Each named move below is a turn or a mirror, shown by a few rows before and after it. Which moves, in which order, take the first row of each later pair to the second? The first pair is answered.
vef (before |-> after):
-3  -16  -11  7  0  4  20  4  -6  -8  -16  -4  18  7  -3  0  19  -10  7  7  12  -14  5  29  -8  -3  6  9  -7  -14  4  13  -11  17  21 |-> -4  -20  -10  8  6  9  22  2  -3  -2  -14  -2  21  15  -2  -1  13  -14  5  7  8  -10  -1  30  -3  -3  2  8  -2  -13  4  8  -8  17  23
-4  -25  -9  -26  -22  8  -15  0  14  15  -15  -20  -7  9  -12  -11  10  -4  -36  -24  3  -36  -2  2  13  22  -23  10  29  8  13  -19  28  3  -13 |-> -1  -18  -11  -27  -31  2  -20  -1  14  4  -19  -19  -12  -5  -17  -7  18  -2  -29  -27  11  -42  5  -3  5  24  -20  12  24  6  13  -14  24  3  -14
1  -9  -2  10  1  9  1  7  -3  12  -9  9  10  12  2  -8  -7  -12  2  2  -7  24  -10  -4  0  6  3  -16  -5  -18  -9  -1  1  9  21 |-> 7  5  -4  7  -12  3  -2  8  -4  -5  -18  4  -2  -12  -7  -2  6  -7  10  1  5  19  1  -8  -11  7  10  -14  -13  -24  -9  8  -9  8  16
-19  9  -13  14  16  -11  7  9  -23  -12  12  -11  27  1  -14  -19  37  -18  -9  10  2  1  5  37  -17  14  -11  21  5  -7  22  -12  8  -9  3 |-> -20  7  -13  14  15  -12  8  9  -26  -11  13  -10  27  1  -13  -19  38  -17  -9  10  1  2  5  36  -14  14  -11  19  6  -8  20  -12  7  -9  2
zapan (before |-> after):
-8  -5  8  -15  18  -14  -1  4  -31  33  17  11  10  15  25  -8  -14  9  18  14  -17  -31  -26  10  6  2  16  -7  16  -12  20  8  -14  -10  -11 |-> 1  7  14  -6  8  -17  -5  12  -33  27  11  13  -14  -3  18  3  -8  13  25  13  -14  -10  -20  -12  -10  6  30  -20  10  -34  14  17  -23  -2  -4
-10  19  20  -8  20  -22  11  15  -6  12  11  22  -23  -13  30  19  10  15  31  11  -2  9  0  4  -7  10  14  -3  7  -40  6  15  -28  -13  1 |-> -17  0  7  -12  14  15  3  13  6  25  16  27  -16  9  7  13  -12  8  -13  -12  -25  16  -33  -2  2  4  9  -26  21  -43  8  8  15  6  10
-2  -8  -8  5  -8  27  -20  -9  -1  17  13  6  2  11  -13  2  -13  -7  -14  -15  -10  -1  -14  2  1  20  -3  -29  0  0  -14  -18  11  16  0 |-> -5  -4  0  -1  5  0  -8  -15  -8  11  16  3  16  7  12  -3  3  -4  24  7  7  -25  10  26  6  21  -9  3  -6  19  -10  -21  -19  -9  -15
rozuk (before |-> after):
9  3  13  24  27  -14  -12  3  10  15  -4  0  -13  2  2  25  -6  2  6  -8  1  15  7  -13  4  -6  -1  -2  -12  18  -13  1  -20  -2  -36 |-> 12  -9  3  36  21  -14  4  4  13  12  -14  -4  1  6  -2  23  -1  -10  15  -2  3  11  13  -3  -5  -2  -4  9  -18  19  -15  2  -28  6  -17
20  14  -9  18  -16  -5  19  -1  4  -26  -19  -15  4  -25  -21  -5  22  -11  11  -9  9  2  29  6  -29  8  19  -9  -23  -10  6  27  -6  27  17 |-> 2  30  -7  -6  2  -15  15  8  1  -15  0  4  -11  -40  -5  -1  25  3  14  -16  -3  -4  16  12  -27  5  30  -24  -4  -36  11  28  -2  18  4
-19  33  20  -25  14  -15  -25  5  -9  8  21  17  -32  -26  20  3  3  19  0  -6  -1  3  -9  -17  4  -2  11  -20  18  -25  -7  -1  8  -6  -23 |-> 15  12  29  10  -16  5  -37  -14  -3  -12  2  -19  -18  0  1  2  -10  7  -19  -2  21  26  12  -42  9  -3  -6  1  -10  31  -18  -5  11  1  -20
Now pairs of rows:
(two moves a pair)
-4  1  5  -19  8  9  -5  0  5  15  14  10  10  2  2  -8  -3  8  -11  -15  -7  -8  -14  8  6  -11  -4  -5  18  -4  11  0  14  -13  -6 |-> 11  11  23  -7  -1  -2  -11  -4  0  4  7  -3  1  -6  5  -1  2  16  3  -4  16  4  11  -7  2  -11  -4  9  0  13  4  5  -8  -24  -16 : zapan rozuk
19  -8  10  7  -16  1  -1  -14  2  -13  1  -28  -9  3  -3  8  -23  15  6  -6  7  23  14  -18  11  -13  0  -9  5  19  -15  -14  -10  -26  0 |-> 15  -11  8  3  -14  0  0  -15  4  -13  2  -29  -3  8  0  5  -23  14  10  -3  3  15  14  -10  16  -14  -4  -3  8  26  -13  -15  -10  -28  -1 : zapan zapan
-23  3  14  -22  32  -2  2  2  -23  35  32  20  0  13  27  1  -9  15  -8  0  -23  4  -24  16  17  -8  0  -22  26  -15  10  -8  18  -8  -7 |-> -15  20  26  -17  27  -28  8  7  -29  19  23  15  -13  -16  36  10  11  23  25  16  -3  2  2  9  2  -1  9  -9  13  -22  7  2  -17  -17  -13 : zapan vef
14  -3  9  26  1  8  7  -3  -14  35  7  11  1  28  -15  -6  -18  -12  -9  28  -10  22  4  -7  12  14  -19  2  -7  13  8  1  -10  16  36 |-> 21  14  10  19  -13  -17  5  -2  -14  7  -6  1  -11  -9  -16  1  11  -3  17  34  13  4  30  -6  -5  15  -13  18  -19  12  10  14  -36  7  24 : zapan vef
-13  2  2  -14  28  -15  13  1  -3  17  23  18  4  -2  20  -9  -3  4  12  3  -17  -10  -11  20  16  -1  -6  -2  19  -5  1  -15  8  -23  -16 |-> 15  16  26  9  2  -10  -12  -2  -8  3  11  -2  -27  -14  6  7  -8  14  1  3  3  31  5  -31  5  0  1  -9  -3  5  -11  -7  3  -19  -22 : zapan rozuk
-4  20  -24  -9  0  25  -5  16  -9  -19  12  -1  -28  7  -9  -10  12  17  -9  0  -14  9  -1  -16  11  0  -9  -2  -12  7  -9  -17  -12  8  2 |-> -2  23  -18  -8  2  16  1  14  -13  -22  10  -1  -26  2  -1  -12  19  18  7  8  -8  4  9  -10  8  -1  -8  6  -16  12  -7  -16  -22  1  -3 : zapan zapan
-4  14  15  -25  -8  -10  -6  19  13  -7  9  1  1  -21  -17  -20  7  24  -5  -15  -11  32  -15  -10  -15  -31  17  -40  -6  -4  -12  7  -1  16  15 |-> -9  -5  11  -30  3  -4  -4  2  18  -5  16  -9  35  9  -8  -33  -1  15  -12  -11  -8  7  -12  15  10  -35  -4  -15  -3  42  -5  -5  10  0  2 : zapan rozuk
-14  -7  29  7  1  10  13  1  8  16  -2  -1  19  18  5  -13  3  -5  19  16  12  -3  18  0  1  4  -21  15  -4  21  4  -22  -15  3  -10 |-> -13  5  27  8  -9  8  10  19  2  20  -7  12  -9  -6  -6  -1  6  3  17  7  3  17  8  -19  -20  8  -2  -12  -1  -25  -1  -13  -15  22  4 : rozuk zapan
11  -4  4  33  -13  10  -3  -12  7  5  -3  -8  14  28  -9  13  -8  -9  -17  9  0  29  9  -27  7  4  -21  7  -4  16  -8  5  2  -9  0 |-> 14  2  11  33  -14  1  -2  -10  3  0  -5  -9  7  20  -6  14  -2  -7  -6  14  5  32  19  -32  3  7  -18  12  -8  10  -9  9  -11  -12  1 : zapan zapan
13  1  28  24  15  3  -24  -5  9  24  -10  -12  -10  13  9  0  -8  -13  -8  28  8  46  -9  -28  17  1  9  18  -24  4  -38  -26  -18  -19  -5 |-> 9  -9  10  16  7  23  -34  -10  19  24  -10  -13  -2  20  -10  -6  -14  -16  -39  6  -2  36  -29  -25  23  -6  3  7  -13  8  -33  -28  12  -10  -6 : vef zapan
-4  10  17  9  -7  26  -6  20  2  4  5  -13  12  1  16  5  50  0  -32  -2  33  -6  -22  -5  10  -1  10  -25  -1  -1  -5  29  9  0  12 |-> 0  15  23  9  -5  15  -2  20  -1  0  3  -14  14  -4  23  5  56  3  -17  5  39  -9  -11  -1  10  1  10  -16  -5  1  -3  31  -4  -7  10 : zapan zapan
15  -5  9  0  -15  6  -7  -14  4  -7  -1  -13  4  0  -13  3  -6  3  -17  -20  13  -3  10  -13  2  -12  -12  1  -5  18  -7  3  12  -5  -15 |-> 10  -10  15  2  -3  5  -3  -16  1  2  5  -10  13  13  -4  -2  -12  2  -11  -10  9  -3  10  -7  8  -13  -15  7  -4  24  -7  -5  9  -11  -13 : zapan vef
-3  -24  -21  6  -5  6  21  9  12  -18  -16  -11  35  -8  -1  -3  21  -19  23  14  -1  -30  9  35  -13  4  -13  27  -1  5  12  -9  -15  18  22 |-> -14  15  -10  -16  3  -1  0  28  4  -9  -1  13  -17  -42  1  14  21  7  14  -3  -14  -7  -11  6  -24  -2  16  -17  17  -52  8  -1  -9  19  7 : zapan rozuk
-29  -12  -31  -15  -12  -9  19  4  6  -8  -18  14  6  -11  3  -8  28  -2  -2  0  -2  -49  -7  33  -15  16  11  16  15  -42  11  1  -9  14  14 |-> -1  -3  5  -3  -26  15  -41  -22  6  -20  -6  -17  -16  10  -8  0  -2  17  -53  -16  24  -10  1  -27  13  -1  2  13  3  18  3  -7  19  -6  -35 : rozuk rozuk
1  3  -33  -15  -9  -4  18  4  11  -12  -24  4  12  -26  -7  6  26  0  12  1  -11  -48  1  16  -9  -6  -3  19  8  -13  1  11  -6  15  2 |-> -5  -17  -31  -6  4  19  19  7  11  19  -11  15  21  10  -6  0  -4  -8  -14  0  -34  -19  -26  10  5  -5  -9  -3  19  -17  -3  -3  15  25  16 : zapan vef
1  -2  -9  3  -23  1  -9  -2  9  -25  -5  -12  -4  -11  -10  3  9  0  -1  -7  7  -6  2  -2  -6  5  4  -1  -12  5  3  9  4  12  -7 |-> -7  -10  -18  -5  -15  3  2  -1  12  -19  -2  -3  8  -6  -4  -2  12  -2  0  -7  -1  -21  -6  15  -4  5  1  3  -2  2  7  9  9  13  -4 : zapan rozuk
-1  0  -13  -6  5  -11  -5  -7  10  -16  -3  -1  10  -5  15  -3  17  -2  -4  4  -3  -24  4  7  6  -7  2  -2  -5  9  2  3  -11  -7  -10 |-> 4  10  -3  2  1  -14  -7  0  4  -14  -4  2  -6  -12  18  6  17  2  1  10  -2  -1  5  -10  -5  -3  11  -10  -11  -9  -3  6  -20  -2  -2 : vef zapan
